In the rows, zero is written as 128.
Each path below is one point turned by a fixed rotation once a step. After each direction that follows a path, write how fast that rotation turns it, in degrees each step (0 if it stays still).
Each turn is a multiple of 5 degrees from 10 to 175, or 0.
Each row of a path follows its step; steps can be skipped.
path 1
step 5: 141 130 166 176 152 167 114 184 150 147 106 155 159 156 165 125 66 138
 113 122 121 121 29 123 119 141 162 144 182 143 133 70 120 119 145 119
 143 158 114 102 99 134 144 136 138 91 95 112 89
step 8: 120 124 149 89 106 97 123 135 117 117 35 90 130 166 136 111 83 129 138
 120 179 169 130 131 129 131 63 177 116 147 117 152 133 81 68 104 77 124
 169 168 142 153 141 99 143 119 149 126 144
step 11: 147 134 186 144 104 82 137 122 149 155 190 108 51 129 143 147 170 95 120
 119 96 143 93 187 110 117 89 120 133 164 122 122 156 166 112 87 155 101
 138 119 89 118 152 135 88 73 132 171 116
step 12: 114 124 171 140 164 109 104 166 151 119 76 120 113 90 131 175 78 35 122
 159 141 94 84 168 109 138 137 144 134 96 122 128 172 79 128 140 177 134
 100 166 115 137 164 108 150 116 168 139 128
step 13: 138 104 94 110 143 95 148 157 107 120 130 73 156 110 101 174 75 142 206
 167 133 177 179 155 131 142 134 134 124 77 157 77 122 98 117 180 134 80
 157 143 115 169 106 133 106 133 144 119 137
step 20: 115 108 108 130 92 146 82 148 121 119 122 133 117 136 98 170 175 155 177
 76 119 169 124 146 133 185 141 96 156 78 129 184 93 123 149 119 138 62
 184 133 100 164 120 137 79 132 111 92 149
step 21: 110 83 110 183 159 167 123 154 152 123 104 119 74 152 168 95 177 173 140
 103 134 123 111 130 59 141 127 66 116 115 130 104 153 113 173 102 165
 163 129 145 174 160 151 112 125 158 110 142 88
step 23: 102 146 121 133 131 135 161 102 126 82 171 138 175 119 120 99 81 81 113
 132 98 133 100 176 122 148 112 141 108 54 108 123 113 100 111 119 114
 120 24 91 132 116 156 153 103 87 105 94 135
Speeds:
141 133 126 121 116 130 121 144 129 140 122 139 139 137 125 125 135 131
 124 126 119 120 143 127 133 138 121 123 140 142 122 117 139 133 124 141
 105 143 118 127 115 121 135 133 143 124 138 124 123 : 10
137 118 128 125 116 134 121 128 124 123 132 125 138 127 136 119 128 134
 145 102 127 126 123 136 127 110 124 113 110 114 123 127 141 139 126 135
 115 118 135 115 129 124 132 133 114 118 130 132 137 : 110
137 128 121 115 114 126 151 129 123 132 130 116 118 120 112 129 133 127
 112 123 137 136 124 126 117 119 120 119 141 121 130 120 112 126 131 127
 122 134 135 133 108 139 131 138 119 129 130 125 147 : 155
128 125 134 136 130 147 125 124 125 136 127 141 119 137 130 118 122 114
 136 145 127 104 136 124 129 133 116 130 129 110 137 138 121 130 142 131
 123 124 128 136 114 118 127 124 111 131 137 117 140 : 135
124 124 114 131 130 155 141 133 122 107 128 126 125 126 112 119 103 139
 129 127 124 123 130 126 118 140 130 130 121 146 119 124 128 126 114 127
 122 124 121 127 122 133 132 119 115 131 129 134 120 : 45
122 122 132 128 130 133 137 116 132 110 117 147 131 137 116 125 142 132
 134 119 131 138 136 126 143 127 116 110 127 131 136 122 131 108 130 122
 122 126 150 140 131 124 133 127 134 144 124 125 123 : 60
127 121 130 116 130 122 122 131 135 137 115 116 109 129 126 135 133 129
 133 121 133 126 135 125 118 142 140 109 127 117 121 141 140 126 114 124
 131 136 125 147 128 115 136 114 121 132 135 148 131 : 80
137 133 133 122 135 139 139 130 115 125 127 123 141 131 139 138 135 109
 131 136 132 148 134 127 124 131 140 128 116 123 135 138 134 125 122 113
 114 125 124 119 123 136 122 127 133 138 157 124 124 : 65
path 2
step 2: 94 116 112 117 137 156 162 100 148 81 116 95 101 172 122 170 143 124 114
 130 193 160 127 174 117 140 127 122 65 136 149 112 95 147 116 113 162
 132 125 125 62 85 181 174 157 118 129 76 126
step 4: 159 101 136 82 161 133 84 171 163 147 142 83 124 99 135 155 171 161 155
 127 153 173 181 127 105 123 75 112 129 79 128 133 105 100 125 124 182
 98 127 107 124 150 102 104 169 185 135 160 100
step 6: 69 86 123 118 169 169 76 112 128 109 77 127 119 170 173 104 132 105 124
 142 158 79 163 92 74 87 166 142 159 132 137 128 81 156 132 119 116 117
 146 102 164 157 138 140 79 152 155 145 140
step 7: 138 139 135 132 160 106 136 123 119 130 90 93 134 188 181 144 106 88 130
 172 93 144 132 124 90 169 63 68 74 110 151 183 90 107 88 143 134 107
 153 141 138 114 95 175 134 125 123 134 99
step 11: 94 108 123 138 104 230 150 114 130 123 146 167 110 173 169 99 145 121
 138 117 77 140 87 141 116 163 98 127 162 154 160 100 73 152 143 155 134
 121 99 82 134 144 137 72 137 99 141 134 116
step 15: 124 108 182 140 133 116 153 138 105 168 140 70 130 118 137 159 140 218
 129 104 93 94 167 109 97 100 158 125 166 148 171 141 133 137 121 200
 153 135 100 88 118 72 136 136 95 147 122 121 126
step 16: 129 103 128 159 128 115 139 111 117 145 127 190 199 166 171 120 121 183
 134 125 126 114 82 164 102 93 111 105 141 85 164 76 134 85 177 144 140
 123 164 149 138 163 105 122 98 119 108 133 74
step 21: 72 125 144 125 107 128 134 172 74 197 113 114 125 122 95 130 194 198 123
 88 109 148 131 138 136 142 145 104 147 110 124 48 108 116 122 112 114
 138 89 168 164 150 119 161 144 129 101 127 115
Speeds:
115 146 121 118 120 119 140 121 110 123 123 138 130 106 118 130 128 130
 146 132 124 135 129 128 132 139 141 138 133 120 119 120 135 124 141 138
 130 137 142 136 123 127 121 138 131 128 136 132 142 : 10
122 135 136 137 143 139 128 135 130 132 110 124 142 123 105 133 134 152
 113 118 126 130 125 136 132 133 127 124 115 125 130 134 138 120 139 119
 146 133 124 125 128 109 122 128 124 123 127 125 129 : 60
127 124 125 143 124 135 131 150 137 133 121 134 123 137 120 118 118 113
 136 116 108 129 123 107 136 139 135 136 125 147 113 128 123 134 130 133
 134 128 129 129 118 128 110 130 129 119 123 133 122 : 25
124 142 139 130 113 125 128 118 146 128 119 121 118 131 121 136 127 128
 132 125 125 148 126 134 131 139 117 148 132 116 146 131 121 144 119 126
 130 134 134 133 136 132 121 106 134 124 123 127 123 : 115
133 133 125 134 132 138 127 117 131 122 127 127 115 138 134 144 128 117
 124 131 131 124 105 143 127 140 134 133 133 114 119 125 129 131 123 118
 126 118 123 122 135 123 110 161 121 123 130 124 128 : 70
119 125 123 122 133 154 129 125 140 113 120 134 126 132 127 133 133 126
 133 136 123 127 129 117 121 122 124 126 142 123 120 127 141 115 143 122
 135 128 118 141 148 152 128 118 129 130 114 135 134 : 140
path 3
step 1: 147 132 122 125 139 146 116 169 175 75 97 35 136 98 119 121 100 96 74
 158 178 95 124 168 134 153 77 141 64 156 136 63 92 136 120 116 152 151
 65 176 115 136 89 120 143 167 141 140 173
step 2: 134 112 142 127 93 85 139 131 96 110 173 141 54 96 171 171 173 100 94
 167 141 132 138 119 118 126 113 150 143 193 121 132 125 125 109 105 174
 79 175 83 180 199 99 121 167 41 107 125 119
step 7: 183 122 125 132 138 147 109 71 104 83 164 53 139 168 128 107 122 120 145
 86 185 149 144 187 81 133 117 170 118 201 152 141 147 158 139 172 98 79
 84 147 133 120 111 126 147 196 80 99 121
step 10: 135 113 125 175 126 107 155 164 93 79 108 145 87 187 92 171 60 130 133
 142 133 178 102 172 68 107 155 91 152 130 133 178 107 172 65 142 124
 135 69 70 133 116 130 141 176 72 149 113 106
step 15: 81 121 111 114 107 113 46 132 147 163 139 124 211 158 139 176 141 98 181
 161 149 141 180 146 89 112 98 94 120 154 106 100 170 88 114 147 119 138
 111 150 68 116 106 156 141 182 173 106 60
step 18: 127 119 108 190 68 168 157 173 153 82 139 140 74 129 132 164 161 114 151
 78 101 102 149 160 129 59 130 83 88 151 115 51 143 182 113 143 127 156
 122 118 152 163 87 130 137 163 113 175 75
step 19: 99 65 151 87 62 122 62 100 90 101 93 103 137 159 93 114 185 179 166 135
 95 114 127 130 136 174 139 150 125 174 124 201 171 137 139 56 149 99
 132 121 166 158 116 147 78 135 136 136 144
step 21: 69 148 109 123 146 131 63 137 91 175 198 156 164 161 168 138 129 192 118
 137 155 113 85 128 137 82 129 139 105 183 78 107 127 167 126 140 177
 121 71 40 94 141 119 132 141 152 124 146 127
Speeds:
125 144 114 136 123 123 141 128 118 140 113 142 108 130 134 122 127 137
 131 131 120 123 139 129 113 132 126 125 128 130 149 118 123 139 122 126
 125 145 132 126 141 130 133 127 138 109 128 132 121 : 175
119 122 134 138 118 115 118 132 125 133 136 139 131 111 137 145 148 125
 123 122 122 126 127 133 145 123 113 142 140 137 126 117 133 131 130 119
 129 145 133 138 119 137 135 130 135 130 140 129 116 : 110
126 101 129 137 126 126 126 120 117 114 140 132 134 126 137 104 121 139
 117 134 128 136 128 126 132 136 129 117 132 126 132 124 131 129 138 127
 112 129 136 111 134 142 122 147 134 120 135 130 129 : 130
108 116 128 125 132 133 131 114 123 133 113 137 136 120 124 125 121 130
 114 122 126 123 121 121 122 137 122 146 120 127 127 128 133 154 141 133
 149 112 130 139 126 132 118 127 128 123 118 128 127 : 145
116 135 119 129 142 119 139 142 131 116 141 122 127 126 127 133 131 143
 151 119 127 129 127 128 130 119 107 134 123 122 121 133 137 129 143 128
 129 120 126 113 141 120 117 128 129 115 131 117 115 : 135
112 135 134 112 122 134 112 118 123 124 112 126 118 128 122 115 123 125
 146 128 117 149 127 137 135 127 109 126 132 119 131 118 131 118 128 139
 126 124 129 141 141 140 133 132 128 141 135 122 131 : 95
path 4
step 1: 185 138 106 98 91 170 121 109 56 103 108 149 118 129 151 121 99 106 139
 124 123 111 179 177 140 150 81 127 135 164 117 103 101 124 113 86 164
 133 145 154 144 149 104 124 189 114 142 120 129
step 2: 166 129 141 111 143 153 185 86 132 96 105 124 161 121 140 114 118 157
 119 99 127 114 203 153 118 163 162 67 163 171 130 140 109 137 92 97 144
 143 118 113 123 162 146 99 121 107 179 135 143
step 7: 146 91 158 90 136 172 124 132 103 90 116 152 130 141 133 97 108 107 122
 123 132 189 150 122 152 161 169 113 128 125 126 94 89 104 134 108 140
 123 124 61 152 139 81 125 159 105 167 105 190
step 8: 127 149 117 107 129 132 153 165 153 101 156 167 173 86 153 97 142 165
 132 140 109 170 109 123 109 113 209 97 128 159 95 84 88 108 76 132 173
 129 121 96 120 138 144 112 124 122 135 128 156
step 15: 127 105 116 107 145 142 156 115 59 134 152 88 109 112 171 134 117 117
 155 117 143 75 153 77 115 119 108 152 111 113 113 121 129 138 91 134
 108 51 58 94 136 136 163 104 144 125 112 133 134
step 17: 107 165 143 115 122 122 156 150 106 116 131 151 148 157 165 138 109 179
 139 127 105 94 164 156 155 161 124 111 127 168 127 117 118 77 146 85
 164 111 93 137 167 178 119 95 129 89 195 102 147
step 19: 161 120 98 110 159 160 128 179 147 163 85 147 167 114 178 143 126 107
 108 101 118 125 133 84 131 133 196 85 105 153 129 120 93 151 86 146 149
 151 106 91 144 159 128 127 165 112 118 105 144
step 23: 112 138 172 126 108 131 152 113 144 100 128 144 133 121 116 90 124 184
 102 128 132 141 103 140 164 135 182 103 160 132 136 129 95 134 70 136
 144 88 91 90 184 131 112 127 117 134 205 147 146
Speeds:
115 136 131 114 132 128 120 141 139 127 134 141 128 126 137 127 123 120
 135 125 136 140 136 121 122 130 137 143 143 142 128 119 140 136 131 126
 130 149 128 126 140 139 122 123 142 132 124 134 104 : 35
124 128 110 104 134 124 125 125 114 116 117 131 121 127 115 123 132 139
 139 146 125 131 121 127 127 113 139 116 117 119 128 127 135 126 114 137
 125 135 127 134 126 132 131 142 124 125 137 143 111 : 140
155 127 116 118 128 131 134 114 129 130 141 123 122 136 108 129 111 122
 126 118 145 140 138 127 129 128 131 133 126 118 121 136 130 114 130 126
 130 134 121 107 136 130 127 123 121 139 120 136 127 : 130
126 121 138 114 136 125 120 130 138 113 131 128 130 124 123 114 129 132
 117 132 116 128 116 130 129 120 127 147 129 125 113 135 132 139 132 136
 149 130 139 118 145 108 139 133 125 135 128 124 141 : 25
111 113 119 136 120 122 129 139 132 131 123 127 131 132 127 145 127 130
 140 121 124 123 126 140 135 142 128 120 110 119 129 143 123 126 128 137
 128 147 127 122 153 121 116 129 124 136 126 116 120 : 55
124 145 132 131 132 118 116 134 127 140 127 130 119 136 128 135 138 145
 113 122 140 126 134 130 132 110 128 138 133 105 129 140 128 120 126 135
 125 115 140 135 146 139 122 115 131 121 140 129 127 : 60
137 138 135 135 138 137 128 122 127 129 127 141 136 134 122 137 131 135
 139 134 133 122 137 145 129 116 120 130 111 149 130 122 128 119 137 110
 129 132 142 140 143 118 146 128 117 127 123 129 117 : 90
path 5
step 2: 135 139 140 190 107 165 179 92 140 96 151 90 190 95 85 93 120 102 130
 163 86 138 135 181 145 64 159 116 155 120 110 125 139 174 63 145 79 141
 146 126 135 157 118 180 95 123 149 105 128
step 4: 110 153 94 125 70 157 110 110 128 136 124 126 136 98 135 85 125 153 151
 178 105 128 88 115 131 137 80 159 157 153 123 80 120 160 144 140 124
 141 192 106 141 149 125 186 82 183 63 94 46
step 5: 127 152 139 131 144 165 208 62 159 71 103 138 129 84 122 120 175 140 133
 162 85 109 172 96 135 134 173 139 80 132 118 134 141 127 86 152 132 126
 88 87 117 128 158 157 62 120 66 152 100
step 12: 131 155 108 116 122 119 175 129 134 124 84 151 145 156 189 123 144 187
 146 164 46 137 129 227 78 123 153 87 122 98 86 105 159 142 155 147 129
 139 114 126 160 101 178 150 102 117 150 125 134
step 16: 146 168 176 67 82 124 79 98 144 144 99 151 112 90 106 149 68 139 143 155
 89 144 132 172 138 149 88 137 146 117 140 107 131 160 151 127 120 106
 178 126 94 79 102 148 132 132 29 97 151
step 18: 115 141 95 100 99 144 172 66 149 140 41 193 116 157 126 165 175 132 130
 108 81 107 135 188 109 142 123 129 85 93 87 136 134 144 130 115 125 104
 141 186 183 131 103 140 132 149 111 138 181
step 19: 99 128 120 133 96 165 88 67 120 138 167 150 158 153 142 158 98 134 149
 150 112 196 116 194 138 140 135 132 167 67 121 120 144 156 115 141 95
 139 90 153 162 130 118 71 109 84 59 73 106
step 22: 164 134 165 76 90 186 71 96 186 114 82 164 138 76 137 101 104 176 188
 155 131 149 137 156 193 127 166 76 124 113 142 143 159 140 119 136 98
 130 140 103 139 102 144 122 102 119 113 76 116
Speeds:
131 111 133 130 126 129 119 132 137 144 133 141 123 131 123 127 127 133
 104 124 137 133 130 106 144 130 148 116 130 117 125 132 127 136 136 124
 128 141 132 136 142 125 112 135 120 123 134 121 132 : 10
137 119 140 154 118 125 122 116 124 122 132 114 121 153 123 134 132 122
 136 132 124 128 118 130 120 127 126 134 124 127 118 131 135 127 123 141
 126 143 130 150 138 137 125 121 135 134 136 117 128 : 65
147 129 132 136 133 129 110 130 133 135 126 140 136 133 139 140 113 138
 144 132 147 133 129 139 119 136 135 137 132 142 125 121 112 130 138 127
 133 117 127 119 136 121 124 123 129 121 121 108 127 : 115
126 135 126 123 122 143 126 122 131 129 125 155 129 136 144 113 137 126
 137 118 121 122 124 112 138 122 124 134 119 132 133 140 120 116 134 131
 130 125 123 130 134 156 134 117 123 136 125 118 126 : 80
143 107 129 125 140 137 128 140 116 126 115 135 127 128 132 139 134 134
 130 130 118 112 135 125 139 143 124 132 114 118 111 114 145 117 132 134
 128 130 131 129 123 124 135 135 127 131 110 127 119 : 60
115 138 124 128 123 129 124 136 139 121 137 126 132 126 138 124 116 118
 122 131 137 139 123 127 126 125 120 125 129 127 116 103 146 120 144 127
 131 130 132 136 123 147 108 132 138 125 110 127 138 : 145
path 6
step 0: 133 148 96 52 141 145 74 112 118 154 159 176 149 173 115 108 159 154 137
 121 133 59 124 143 120 85 164 104 105 77 169 95 140 108 124 120 146 167
 144 134 130 168 47 164 66 141 97 105 120
step 4: 125 199 52 138 178 136 137 157 142 112 98 102 150 124 176 160 131 117
 132 138 123 75 98 159 163 155 131 171 86 113 167 102 198 158 120 140
 108 157 158 149 139 205 80 159 111 124 107 148 121
step 5: 144 114 95 94 132 119 115 105 82 146 134 141 162 110 143 93 114 125 149
 164 76 17 136 107 114 111 169 184 70 113 96 98 151 160 129 189 162 158
 130 145 126 117 58 164 141 142 120 131 119
step 6: 142 126 102 113 122 161 91 118 160 128 117 100 117 136 194 103 166 171
 75 137 113 104 142 80 140 119 168 146 27 123 195 115 151 94 93 140 91
 135 98 106 151 144 69 185 104 118 103 115 108
step 7: 137 173 69 61 130 132 108 59 99 126 114 130 138 148 99 70 133 133 92 132
 121 38 62 77 157 157 73 143 107 121 145 96 163 147 124 128 66 136 137
 103 115 139 113 144 133 126 103 129 120
step 8: 102 116 117 83 139 134 124 75 150 127 104 139 121 198 149 117 64 165 121
 183 135 100 74 131 134 107 190 174 81 147 126 120 165 105 125 158 116
 142 143 88 133 167 57 118 115 72 149 177 133
step 11: 119 152 71 127 131 99 105 142 123 130 171 69 141 130 125 75 134 154 132
 181 73 89 116 93 139 141 163 119 91 125 160 149 124 131 73 145 127 205
 170 112 166 149 77 177 153 55 132 145 136
step 19: 152 133 95 77 115 149 73 83 103 170 157 123 170 154 95 106 114 227 78
 154 127 114 121 118 116 146 68 138 94 105 125 75 155 126 80 114 97 153
 147 94 116 165 94 107 160 119 152 99 136
Speeds:
124 128 144 113 118 125 138 121 135 134 120 120 136 134 129 139 125 141
 124 140 113 131 129 120 110 104 120 133 134 125 115 109 131 131 133 142
 124 124 122 136 112 120 123 119 131 136 134 125 126 : 155
130 135 120 119 124 137 135 127 111 140 143 115 131 112 119 117 121 119
 129 124 118 126 144 118 132 127 114 132 135 128 127 134 125 135 126 127
 129 126 146 116 125 110 116 116 137 122 119 128 147 : 175
137 128 127 128 127 129 127 131 127 124 134 120 124 114 118 138 139 141
 140 142 119 118 143 121 144 124 140 130 134 126 155 126 128 139 129 134
 141 133 133 149 132 120 131 137 129 132 134 119 111 : 60
136 122 130 130 118 132 141 115 113 116 124 141 111 137 134 122 131 123
 127 127 134 117 125 137 121 122 142 132 142 120 124 124 107 143 141 125
 130 135 134 129 115 131 118 130 135 118 111 119 121 : 140
114 135 128 129 140 122 133 123 129 138 125 115 112 138 132 121 124 129
 133 141 129 121 123 103 141 132 128 115 143 143 127 134 115 117 125 138
 112 122 130 129 119 134 143 128 125 121 116 127 120 : 80
137 119 126 135 127 111 129 118 118 122 127 128 125 120 122 129 146 133
 128 128 120 144 136 123 141 130 129 104 105 117 118 129 126 130 139 132
 108 115 129 128 126 130 117 126 137 129 126 139 122 : 90
path 7
step 2: 92 98 150 130 137 83 123 122 115 160 80 52 109 135 39 180 89 94 148 105
 89 181 89 155 110 115 153 120 104 152 97 139 146 176 130 126 84 112 115
 120 145 112 184 80 120 107 121 143 182
step 6: 157 128 102 131 108 98 91 142 181 135 83 75 135 128 52 171 79 191 135
 167 111 128 109 114 192 162 129 87 106 95 110 127 129 121 112 139 90
 167 123 136 89 161 82 58 147 113 119 131 177
step 8: 89 103 149 154 147 111 93 126 125 135 78 58 106 128 48 151 144 101 116
 161 46 133 119 101 165 131 169 129 136 85 134 139 173 207 128 142 80
 123 124 104 171 138 110 92 111 128 127 163 175
step 9: 133 120 139 136 121 109 116 145 140 138 111 104 134 161 111 159 58 114
 96 128 165 111 120 72 154 57 111 86 159 68 125 134 131 187 154 92 106
 135 120 153 109 75 147 88 145 86 95 157 222
step 11: 139 147 155 127 108 87 111 157 183 115 104 100 98 184 125 130 119 156
 112 151 132 174 117 159 159 148 133 72 156 124 118 120 124 185 146 130
 53 194 180 124 110 140 110 74 131 101 153 122 223
step 12: 92 101 122 100 120 85 136 130 137 145 86 80 131 151 37 150 33 169 100
 102 150 125 141 143 175 151 113 96 110 132 130 132 176 109 121 149 126
 112 145 116 109 172 104 71 112 67 81 146 159
step 18: 115 68 109 121 121 42 119 130 140 88 45 106 96 119 62 157 67 128 93 143
 111 152 163 102 139 129 123 113 133 138 144 152 156 138 190 151 88 158
 134 128 149 153 89 119 112 65 82 122 141
step 22: 143 139 111 153 152 143 162 178 137 93 163 101 81 135 36 124 83 161 79
 129 169 144 133 138 154 151 105 124 122 90 129 104 135 147 174 68 74
 114 144 110 127 206 123 68 115 109 130 102 169
Speeds:
120 121 119 128 141 136 122 127 125 126 120 121 123 117 127 125 131 132
 123 118 119 132 132 121 117 139 140 145 125 131 123 125 139 138 127 131
 140 133 118 131 106 110 128 141 107 126 113 130 145 : 65
139 146 142 117 121 137 140 146 123 133 119 117 124 130 120 125 131 133
 134 120 131 110 132 120 115 133 139 140 110 129 139 127 120 124 124 126
 135 145 118 137 128 146 125 118 130 134 126 130 128 : 40
125 137 137 133 124 112 124 133 144 131 138 142 126 113 127 128 129 124
 124 124 129 124 124 142 120 153 116 122 127 121 123 133 127 120 146 149
 141 141 136 128 119 131 117 120 123 119 123 135 127 : 60
116 127 125 127 132 137 117 134 136 114 134 122 132 141 125 130 142 119
 133 122 136 134 113 142 128 128 149 126 139 110 121 111 134 135 134 120
 132 140 117 113 119 140 118 124 142 132 125 126 121 : 130
125 118 132 118 131 116 137 118 121 141 120 134 119 125 126 127 110 119
 126 128 140 145 127 140 112 114 124 133 121 121 135 127 144 123 120 123
 136 132 126 140 113 130 129 130 144 128 117 137 109 : 135
123 117 127 124 130 128 137 137 114 100 147 128 120 120 126 126 131 127
 138 142 134 131 115 131 125 139 112 131 127 126 137 126 121 143 120 126
 138 112 122 147 121 139 126 128 125 124 137 125 132 : 120
127 131 121 132 129 118 132 131 145 135 133 116 120 128 122 119 119 138
 133 130 136 147 129 138 130 129 132 140 120 151 124 121 123 116 119 128
 125 119 128 112 110 134 118 115 122 134 146 117 134 : 70
